In the rows, 128 means zero.
Each path below is one point turned by a fixed rotation once a step. After each direction that follows a path, write how fast that rotation turns it, in deg/step (0 if it stays still).
Each turn is a multiple of 5 degrees from 10 to 175, or 0.
Each row of a path follows its step; steps can be skipped.

step 0: [130 133 107 151 126 128 126 100 116 149 140 148 127 127 107 130 121 114 151 118 116 125 132 119 116 130 128 122 137 119 150 117 132]
step 1: [131 131 131 133 126 111 129 156 124 146 112 109 128 152 138 119 137 108 112 142 136 120 129 98 145 124 123 125 122 123 137 110 124]
step 2: [109 132 137 131 126 108 103 110 154 142 119 141 153 118 137 128 108 132 127 125 134 125 103 139 118 118 143 128 122 128 128 128 131]
step 3: [135 117 131 155 110 140 128 128 131 126 126 147 116 148 127 127 118 125 123 112 131 126 144 138 134 133 98 123 107 151 136 121 111]
step 4: [117 149 121 125 136 126 141 141 139 131 121 127 116 127 136 113 119 128 120 144 155 129 116 114 118 165 134 131 125 119 125 156 120]
step 6: [127 140 122 142 137 139 127 132 122 142 137 146 127 129 114 109 136 121 123 121 141 104 152 111 133 120 114 111 143 111 155 133 138]
step 7: [112 118 129 127 137 97 119 131 133 141 126 124 127 131 145 147 126 128 106 142 128 146 112 91 132 125 132 121 140 140 125 121 117]
step 9: [136 120 112 143 115 120 126 140 137 128 122 144 99 125 126 110 117 127 112 130 148 138 137 140 130 129 100 123 149 139 111 143 122]
step 10: [113 152 132 121 122 127 145 133 130 102 144 138 131 120 143 129 136 143 119 136 136 140 129 107 117 151 149 125 105 136 117 128 134]
step 11: [142 113 128 125 137 122 124 106 119 128 158 127 110 118 102 115 119 125 118 118 128 108 137 131 97 129 122 140 136 120 133 114 138]
step 12: [109 128 127 135 122 132 137 141 103 137 124 131 140 124 141 109 136 122 123 134 125 129 149 95 148 122 123 125 159 136 121 128 142]
[129 132 120 126 130 124 131 134 122 133 129 118 129 130 133 116 132 129 128 127 136 128 127 126 133 127 127 119 132 137 127 135 120] : 130
[136 131 122 120 131 129 125 121 134 127 127 135 131 122 135 125 124 127 130 135 128 123 130 130 136 137 132 129 133 131 138 126 131] : 170
[128 130 119 131 135 134 134 126 131 123 112 128 132 130 127 127 130 132 123 133 134 129 132 124 122 125 125 133 133 126 124 119 124] : 130
[129 126 125 120 131 122 131 131 135 127 126 116 134 130 122 129 128 118 121 129 124 131 129 127 119 133 128 131 122 133 134 131 135] : 115

step 0: [127 121 124 147 133 118 96 127 136 128 136 156 117 111 124 108 154 126 128 137 124 143 137 154 133 105 104 137 121 133 155 138 120]
step 1: [122 142 139 128 113 164 151 116 147 137 136 125 126 112 126 113 135 106 128 136 149 131 131 148 142 149 138 140 132 124 150 117 156]
step 2: [164 129 128 98 125 136 133 109 124 104 116 138 131 135 152 117 125 125 156 128 99 127 115 133 146 123 110 121 122 139 118 116 144]
step 3: [138 105 124 145 142 114 106 109 145 147 117 127 111 110 131 131 167 124 129 120 132 127 136 135 158 124 127 114 126 136 119 151 128]
step 4: [125 143 124 132 119 120 123 126 146 143 129 143 143 115 122 118 141 116 126 122 111 113 141 145 131 163 116 158 123 119 167 113 135]
step 5: [141 121 140 127 132 159 119 120 126 102 118 141 159 118 134 122 128 111 149 139 137 129 133 126 143 120 128 99 131 116 140 101 154]
step 6: [150 132 106 133 124 140 131 98 159 137 115 132 108 122 132 133 151 131 140 106 128 133 125 128 117 111 109 115 106 154 116 128 134]
step 7: [143 126 143 130 129 126 110 115 134 164 113 144 128 109 107 130 132 139 127 122 116 130 129 148 150 163 122 145 143 110 112 115 131]
step 8: [128 101 127 141 112 140 122 117 119 108 136 160 130 124 149 131 136 113 121 129 99 127 159 133 129 129 136 120 119 109 152 108 138]
step 11: [157 118 141 147 113 110 104 123 141 131 153 137 132 116 131 133 129 108 127 120 105 134 143 129 129 145 141 103 121 101 109 125 137]
step 12: [133 139 129 131 123 149 95 128 122 130 145 153 129 119 131 122 142 139 139 118 137 127 167 147 113 101 113 144 119 136 150 123 121]
[124 138 125 130 131 131 125 125 135 141 131 129 121 120 132 126 121 132 128 128 133 123 133 125 131 125 133 129 124 137 132 129 121] : 125
[129 115 128 131 130 125 127 133 136 129 130 130 121 125 115 126 122 129 131 131 120 121 132 126 129 132 122 130 125 126 123 136 127] : 95
[127 120 122 130 132 120 120 136 123 132 138 132 129 129 133 135 131 127 122 126 133 126 132 131 135 131 127 136 124 126 131 120 127] : 90
[128 127 130 125 133 118 130 129 129 122 122 122 133 131 133 126 135 128 131 127 125 117 136 125 131 137 137 125 131 135 133 132 123] : 60
[128 133 133 134 125 129 120 127 125 125 126 127 130 123 128 124 129 129 115 135 124 122 134 132 122 126 131 132 126 117 136 135 131] : 95

step 0: [125 142 137 145 134 140 111 134 144 114 135 138 147 128 151 151 122 120 118 150 136 114 118 146 108 154 140 120 121 132 134 130 132]
step 2: [124 140 140 97 109 114 129 121 144 131 128 133 139 137 143 155 126 124 122 167 115 123 109 138 136 139 127 120 131 140 128 130 122]
step 3: [107 153 136 115 117 121 142 137 128 125 148 144 127 113 158 148 135 133 123 116 126 128 118 146 131 155 132 122 135 114 128 148 127]
step 4: [113 127 122 98 120 96 144 144 119 119 130 118 119 118 144 153 131 127 132 141 122 151 128 131 146 113 126 129 142 127 127 141 142]
step 5: [110 152 131 122 110 123 136 152 129 124 125 120 131 145 144 125 120 149 128 145 103 140 113 132 109 126 126 121 144 131 140 154 130]
step 6: [103 137 123 137 142 121 148 154 115 113 147 134 126 127 137 131 125 143 114 128 137 133 152 139 123 114 131 122 142 111 140 146 149]
step 7: [128 125 113 122 143 111 126 139 135 109 117 108 113 149 124 138 128 138 122 162 118 126 139 137 122 106 125 130 132 126 149 144 144]
step 8: [131 153 119 146 127 138 122 147 132 118 128 128 133 144 144 131 112 144 121 148 135 101 150 145 106 141 124 127 128 127 147 139 130]
step 9: [113 120 123 137 153 120 109 132 122 120 135 122 119 123 142 155 134 117 124 152 155 116 158 150 125 129 132 130 116 126 128 133 137]
step 11: [112 146 140 133 116 115 119 128 121 137 155 149 130 130 148 143 119 125 113 140 140 107 137 148 129 157 135 116 121 143 118 136 123]
step 12: [112 131 129 101 128 94 119 127 122 124 138 125 108 129 142 153 151 114 132 125 133 125 120 137 146 134 134 125 114 139 119 144 150]
[127 129 132 123 125 127 135 127 120 120 130 125 130 130 121 127 128 131 135 122 129 135 125 141 123 122 121 128 136 127 133 130 122] : 35
[127 137 126 119 129 139 126 129 127 125 123 125 128 129 129 123 136 131 132 118 126 122 129 125 128 135 123 131 121 124 131 136 135] : 155
[133 120 132 128 130 127 128 126 124 121 124 121 122 130 135 134 133 129 114 124 137 132 125 124 134 123 121 131 126 125 127 131 127] : 130
[126 127 125 130 122 135 127 129 122 122 123 130 126 126 125 132 131 127 127 132 130 115 122 126 122 120 131 120 129 120 133 119 132] : 45
[140 129 129 124 123 130 120 126 123 131 128 128 131 130 132 122 124 137 125 138 118 123 124 128 127 125 117 130 133 131 123 127 128] : 130
[134 128 135 132 127 129 124 136 135 121 132 130 126 133 129 125 128 129 128 120 121 134 132 130 130 120 129 116 127 132 129 125 140] : 45

step 0: [113 133 152 156 119 100 114 146 146 137 119 112 145 106 130 126 133 128 141 120 121 109 111 129 131 141 121 141 116 123 125 135 144]
step 1: [141 123 139 144 143 125 110 121 136 148 125 121 135 115 109 96 139 138 123 115 123 137 109 130 148 135 113 125 123 141 135 121 164]
step 2: [135 117 143 127 140 113 144 133 118 123 121 119 109 118 134 126 120 141 106 125 113 157 96 144 152 123 115 116 122 134 147 135 138]
step 3: [110 136 153 127 121 137 142 144 137 136 127 104 123 116 155 126 106 124 130 124 127 127 105 140 128 117 128 136 101 115 151 147 139]
step 4: [128 137 151 150 125 128 133 118 127 152 127 121 153 125 115 106 124 128 152 122 143 128 101 142 109 119 117 125 110 116 144 124 137]
step 7: [123 137 149 130 136 115 120 119 135 140 112 122 119 139 144 124 107 109 140 119 133 159 105 137 117 124 131 145 132 132 158 114 141]
step 8: [124 113 165 133 129 102 126 106 151 138 123 133 144 106 125 134 113 119 133 135 127 128 98 113 124 124 137 117 123 120 148 131 124]
step 9: [120 119 167 144 107 123 100 133 125 131 130 109 148 119 104 137 137 137 120 120 117 123 113 135 140 128 132 118 126 128 131 144 147]
step 10: [128 106 146 147 137 116 112 131 120 132 132 105 129 127 128 110 124 131 117 86 125 149 126 145 141 127 121 145 126 144 137 122 144]
step 11: [126 126 130 126 138 96 136 126 156 121 141 121 111 121 125 106 100 128 112 115 130 152 102 135 133 125 130 128 110 123 144 138 134]
step 12: [116 142 141 143 114 126 134 140 137 128 131 114 137 124 116 131 130 103 129 139 118 141 94 133 130 142 122 129 110 113 161 154 132]
[124 130 127 127 125 126 137 126 132 124 135 130 122 141 132 131 125 124 130 124 125 119 120 127 135 122 129 130 127 131 135 120 129] : 85
[138 132 121 127 132 132 126 128 133 122 124 120 114 123 128 125 124 126 125 128 125 131 126 130 126 128 129 128 138 129 139 130 126] : 80
[128 128 130 131 130 128 125 126 119 122 125 124 125 134 127 126 133 129 119 134 127 128 122 120 133 134 137 119 121 120 128 128 120] : 110
[127 124 124 129 139 133 123 124 127 129 137 121 132 133 130 135 133 141 131 130 123 131 121 127 132 126 127 131 135 132 126 134 126] : 90
[122 130 117 134 126 140 135 129 121 132 130 131 124 128 126 127 129 127 130 128 129 133 122 130 115 121 126 125 121 127 128 131 123] : 40

step 1: [131 145 123 150 136 145 135 145 98 116 112 137 131 141 127 137 134 135 148 117 119 124 141 144 130 148 118 138 108 145 135 120 121]
step 3: [140 129 108 119 132 120 141 144 119 138 132 121 127 144 117 129 136 119 127 120 119 107 134 157 132 144 135 143 139 119 154 144 103]
step 4: [127 129 121 148 149 154 130 147 116 116 113 117 133 133 120 123 107 135 120 118 117 141 150 124 133 139 124 148 140 144 147 117 146]
step 5: [136 120 104 130 110 145 141 128 126 107 143 145 120 144 132 116 140 113 117 140 104 146 121 122 147 145 128 137 126 126 137 141 114]
step 6: [129 123 89 135 141 102 149 136 121 122 112 129 127 138 112 119 128 148 124 125 124 123 143 136 131 125 148 121 129 132 153 120 116]
step 7: [125 120 114 132 135 150 139 129 135 104 146 120 150 148 132 123 95 126 146 128 110 135 139 143 117 138 116 140 123 126 136 127 132]
step 8: [130 101 128 122 124 130 148 120 112 116 139 124 127 127 122 106 142 141 113 141 103 127 118 136 155 117 138 153 138 134 138 124 125]
step 9: [130 123 107 140 128 117 164 144 118 112 126 130 141 137 127 143 147 144 136 105 135 132 138 144 131 142 118 130 108 133 141 131 137]
step 10: [139 118 117 121 150 139 126 113 118 87 121 121 142 139 119 108 122 114 143 140 129 134 141 132 140 126 117 135 117 134 120 107 121]
step 11: [140 117 127 134 133 132 157 120 108 119 139 107 136 138 138 123 139 126 122 118 124 114 119 148 133 118 140 137 135 126 139 156 98]
step 12: [120 137 116 121 146 126 123 144 100 127 127 104 136 137 124 128 137 133 136 113 124 138 144 146 143 138 125 141 120 157 143 124 147]
[129 123 121 138 131 131 126 125 130 128 127 143 127 125 128 135 140 128 130 132 131 134 128 130 134 129 124 120 128 134 127 125 129] : 90
[130 127 139 127 130 127 132 121 120 123 129 125 131 127 130 129 136 127 136 121 137 120 125 134 131 125 123 132 122 129 122 121 127] : 35
[126 120 127 121 133 131 124 122 129 125 128 130 130 132 129 130 130 115 126 127 120 130 121 128 129 134 138 129 127 121 121 123 136] : 135
[129 128 134 126 133 130 137 133 128 120 128 124 131 141 122 131 130 128 124 134 126 132 121 131 130 132 127 124 128 134 140 123 124] : 0
[133 130 127 122 123 123 122 131 127 131 127 132 125 134 132 132 128 125 138 132 118 126 123 134 128 133 116 131 120 128 129 134 125] : 170

step 0: [127 146 124 125 106 145 130 139 111 145 132 136 127 105 141 150 129 120 111 152 100 133 149 125 145 156 131 140 123 139 139 127 121]
step 1: [122 134 113 128 132 117 115 128 117 144 119 120 109 136 124 108 108 148 126 132 101 100 132 123 128 110 119 99 113 140 119 143 105]
step 3: [124 134 132 133 125 138 140 158 148 148 130 109 111 165 134 124 119 143 118 127 139 136 136 113 153 131 143 124 136 114 141 106 128]
step 4: [115 152 124 115 125 115 136 133 118 120 103 122 123 125 131 129 115 127 137 132 129 129 84 137 123 100 138 148 122 135 114 98 129]
step 6: [121 138 123 118 93 129 150 135 132 144 128 122 140 134 128 104 130 118 127 147 112 87 142 133 129 119 115 134 132 149 141 133 138]
step 7: [134 159 125 124 132 118 121 135 109 140 140 135 116 121 138 138 113 134 131 123 120 134 155 140 106 122 118 153 96 123 121 147 108]
step 8: [150 106 122 138 146 143 136 125 124 151 121 98 130 136 120 116 138 150 128 142 132 134 137 118 146 106 139 119 97 131 128 141 121]
step 9: [128 143 120 143 100 143 117 157 129 127 132 104 131 134 149 142 125 108 123 126 122 132 93 145 145 132 149 131 118 120 128 135 129]
step 10: [124 127 120 113 124 124 127 134 123 125 122 131 98 139 120 132 110 151 147 123 106 135 126 114 116 140 161 110 112 123 136 94 131]
step 11: [152 145 100 140 126 139 136 112 136 113 118 122 140 118 121 127 115 136 126 132 126 114 114 114 133 120 128 149 140 172 136 110 133]
step 12: [133 147 152 128 121 130 139 141 124 126 138 140 100 125 135 141 109 119 116 143 101 127 151 126 153 115 112 138 143 124 156 132 130]
[125 127 131 127 126 127 123 126 120 128 121 128 135 125 135 122 130 124 133 131 117 125 119 129 131 135 134 115 130 125 129 131 124] : 85
[134 121 127 130 125 128 124 121 131 120 125 133 128 136 137 124 131 122 116 130 129 130 130 131 132 122 132 128 124 129 138 131 133] : 115
[123 125 118 122 127 128 131 127 123 133 130 135 119 128 134 131 134 127 129 116 130 120 125 132 131 124 127 130 127 124 134 124 118] : 120
[129 133 129 119 126 133 134 130 121 122 129 130 130 118 123 128 124 125 121 122 132 127 128 127 124 125 134 121 134 133 134 121 136] : 60
[126 125 123 127 136 132 126 131 125 129 131 121 128 125 127 125 133 119 128 120 119 126 134 130 129 132 130 131 116 131 122 130 139] : 40
[137 136 128 127 130 134 123 129 126 128 135 132 128 134 135 127 120 119 126 120 129 133 131 119 128 133 122 125 129 124 124 127 122] : 160
[135 129 137 126 123 122 119 132 125 128 128 124 129 133 129 135 129 127 129 118 126 122 119 134 128 121 123 132 131 138 125 132 131] : 145

step 1: [127 114 136 144 143 126 147 144 111 136 141 131 138 135 142 137 138 134 111 141 105 122 124 112 145 132 101 144 131 126 133 155 137]
step 3: [119 117 147 138 162 125 133 139 144 113 137 137 131 143 119 125 121 153 148 123 126 106 134 113 118 119 118 145 139 138 142 136 135]
step 4: [138 155 97 129 119 147 140 135 126 148 129 125 124 109 124 153 122 124 110 133 116 133 138 125 134 119 120 112 119 133 145 139 137]
step 5: [114 130 140 153 138 112 102 140 146 133 141 127 123 143 136 119 113 133 122 147 149 117 108 146 128 118 108 138 140 136 124 124 117]
step 6: [134 108 114 120 121 148 129 133 119 128 127 136 144 116 155 143 128 144 123 135 110 129 152 109 111 137 121 141 121 142 142 150 131]
step 7: [109 143 118 141 136 126 133 124 137 117 152 148 126 129 117 125 122 127 116 128 139 127 126 148 139 102 121 129 109 109 151 111 107]
step 8: [146 136 137 138 121 129 115 147 135 147 119 135 122 129 138 133 110 145 148 117 128 105 140 110 99 115 130 135 142 135 127 143 143]
step 9: [99 117 107 142 128 153 143 126 132 124 139 114 120 123 134 155 134 128 103 137 124 113 116 130 139 125 116 107 118 130 132 135 115]
step 10: [139 138 126 131 123 121 93 136 124 137 111 144 143 127 135 112 109 144 125 129 127 125 121 153 118 113 110 154 127 114 125 141 120]
step 11: [112 98 123 134 119 141 128 130 124 114 149 145 117 126 124 139 136 123 127 135 133 100 147 111 112 131 142 132 115 151 145 127 130]
step 12: [115 156 123 126 120 125 139 117 127 132 117 129 130 140 132 132 125 132 131 126 121 131 119 128 129 87 105 127 121 93 143 143 129]
[137 121 127 133 125 127 128 136 131 123 124 125 122 140 125 124 128 131 130 123 132 130 130 119 127 133 131 132 128 135 130 137 120] : 140
[119 123 123 118 134 126 132 130 133 124 126 113 127 129 135 129 131 134 129 124 127 131 124 131 120 125 131 131 126 128 133 130 133] : 125
[131 130 128 130 137 123 132 120 129 135 125 121 127 127 123 125 135 124 129 134 127 126 133 127 116 139 128 129 125 121 127 126 119] : 0
[126 123 131 126 126 118 125 128 135 137 120 134 124 132 126 123 120 127 125 123 126 132 126 140 124 127 128 124 135 129 135 123 125] : 140
[126 137 131 128 131 125 129 125 124 127 129 133 129 126 117 130 129 132 135 123 131 131 125 118 122 121 135 120 127 129 141 127 129] : 85

step 0: [129 123 138 146 133 133 145 117 143 123 123 124 114 129 135 131 105 127 132 138 120 126 134 123 132 122 129 86 142 111 122 137 171]
step 3: [129 130 112 139 136 105 129 129 128 119 152 152 125 156 130 121 95 128 117 133 108 132 142 138 136 116 110 118 122 107 128 126 148]
step 4: [149 132 126 150 124 131 159 121 120 125 113 133 117 134 157 144 116 107 137 109 131 150 124 126 114 111 123 120 131 122 146 119 149]
step 5: [144 127 131 127 147 144 154 122 146 151 112 117 117 146 126 111 139 129 118 161 135 145 143 117 120 122 136 131 142 113 117 118 142]
step 6: [122 149 104 108 127 131 125 120 128 110 142 121 102 151 125 123 123 138 126 128 148 120 158 124 140 113 107 140 128 116 129 123 149]
step 7: [126 130 130 129 124 132 151 111 127 126 141 132 134 141 147 129 103 146 116 94 109 140 150 152 126 100 138 131 139 131 133 136 138]
step 8: [125 120 137 149 142 141 149 117 133 148 121 136 100 123 132 141 103 124 114 144 128 149 126 130 152 124 127 101 124 104 130 132 146]
step 9: [114 127 105 133 136 134 148 142 134 132 117 125 104 129 133 108 129 127 155 149 141 134 135 129 110 111 110 138 139 133 144 128 162]
step 10: [145 142 130 143 104 127 137 123 112 138 140 113 114 165 135 113 132 153 113 137 127 130 158 126 118 124 127 134 133 134 127 147 141]
step 11: [143 149 112 139 137 139 118 124 136 129 137 144 122 153 128 138 94 115 123 123 101 129 135 142 140 121 123 129 142 102 115 136 144]
step 12: [135 110 114 137 140 131 155 114 119 127 120 135 114 133 153 144 116 119 131 132 115 163 132 121 125 100 102 132 128 133 142 106 129]
[128 137 127 133 126 134 126 136 128 129 128 122 128 119 127 127 124 120 139 118 131 129 129 132 130 123 126 139 127 125 128 123 129] : 145
[131 123 125 129 131 125 127 126 126 124 129 133 123 132 136 131 135 136 136 119 132 122 122 132 123 119 121 129 128 138 135 124 128] : 130
[124 126 131 126 126 130 124 130 126 124 125 120 128 138 119 120 121 133 126 131 133 124 130 129 123 128 126 133 127 123 143 126 121] : 95
[126 128 125 129 132 127 131 130 145 128 131 124 124 133 121 129 129 126 133 128 123 120 126 127 137 130 117 122 124 125 126 126 125] : 130
[119 126 135 124 130 129 120 137 126 123 132 127 127 127 132 126 137 128 132 122 126 132 121 125 123 133 130 123 128 122 123 130 116] : 0
[123 127 132 116 133 131 134 120 134 122 127 123 129 122 127 128 130 131 123 119 138 128 133 130 134 122 135 125 127 125 126 122 129] : 45
